In the data rows, zero lies at 4.5, halfway between 4 and 5.
Here are some points:
[7 6 7 5 6 4 5 5 5 5 5 6]
[3 7 4 8 4 2 1 2 7 6 5 3]
[3 3 8 8 6 4 5 2 6 4 4 6]
[9 5 4 4 6 4 5 5 3 3 4 5]
[2 1 6 4 5 2 8 7 4 6 2 3]
[5 3 3 2 3 4 2 4 6 4 4 5]
[5 3 3 7 3 6 5 4 2 6 5 5]
[6 3 7 3 1 1 3 6 3 5 6 4]
[4 1 9 6 2 8 6 3 8 2 6 2]
[4 0 7 6 4 3 5 3 6 3 3 6]
[3 7 5 3 3 5 5 6 4 6 3 5]
[6 4 4 2 5 3 1 4 6 4 3 5]
18 more points follow, each with its number after it:
[4 5 1 1 2 7 6 5 4 5 4 5] 0
[3 5 0 5 5 6 5 6 1 3 5 5] 1
[1 7 6 1 4 4 5 5 5 5 5 5] 2
[4 4 9 7 5 9 4 3 4 6 4 5] 3
[4 6 3 9 3 3 4 3 3 3 3 5] 4
[9 6 5 5 7 5 4 4 4 5 4 5] 5
[9 5 8 4 2 4 4 6 2 4 6 3] 6
[0 7 6 4 8 3 5 4 3 4 4 4] 7
[8 6 5 6 6 4 4 3 4 4 5 5] 8
[3 2 3 6 4 6 5 4 4 7 4 4] 9
[1 7 4 2 4 4 4 4 6 6 2 4] 10
[8 7 4 6 6 5 4 5 5 6 6 5] 11
[1 8 6 2 7 4 6 5 5 6 4 6] 12
[3 5 0 7 6 7 5 5 0 5 4 5] 13
[3 4 9 8 2 9 4 5 4 6 4 6] 14
[4 2 7 4 4 4 5 4 5 4 5 5] 15
[4 1 9 7 3 8 6 5 7 3 6 4] 16
[4 4 2 3 2 5 3 4 5 6 5 5] 17
Which of these numbered points is nearest to each point below, looking only along the 5 directions in which the first points spread most? Its number follows each.
[1 7 6 4 9 4 3 4 4 5 5 5] > 7
[9 5 8 4 3 4 7 6 3 4 5 3] > 6
[3 8 4 9 3 2 6 4 6 1 5 5] > 4
[6 5 2 2 9 5 6 0 7 6 3 4] > 8
[3 7 3 9 2 4 3 2 4 5 3 4] > 4
[3 2 3 5 3 4 4 4 3 6 3 5] > 2
[3 4 5 2 2 4 2 4 5 3 4 4] > 17
[4 2 2 3 6 4 6 2 7 3 6 6] > 15
[5 8 0 7 4 6 7 6 7 4 5 4] > 13
[5 0 2 6 6 1 4 7 7 4 7 8] > 15
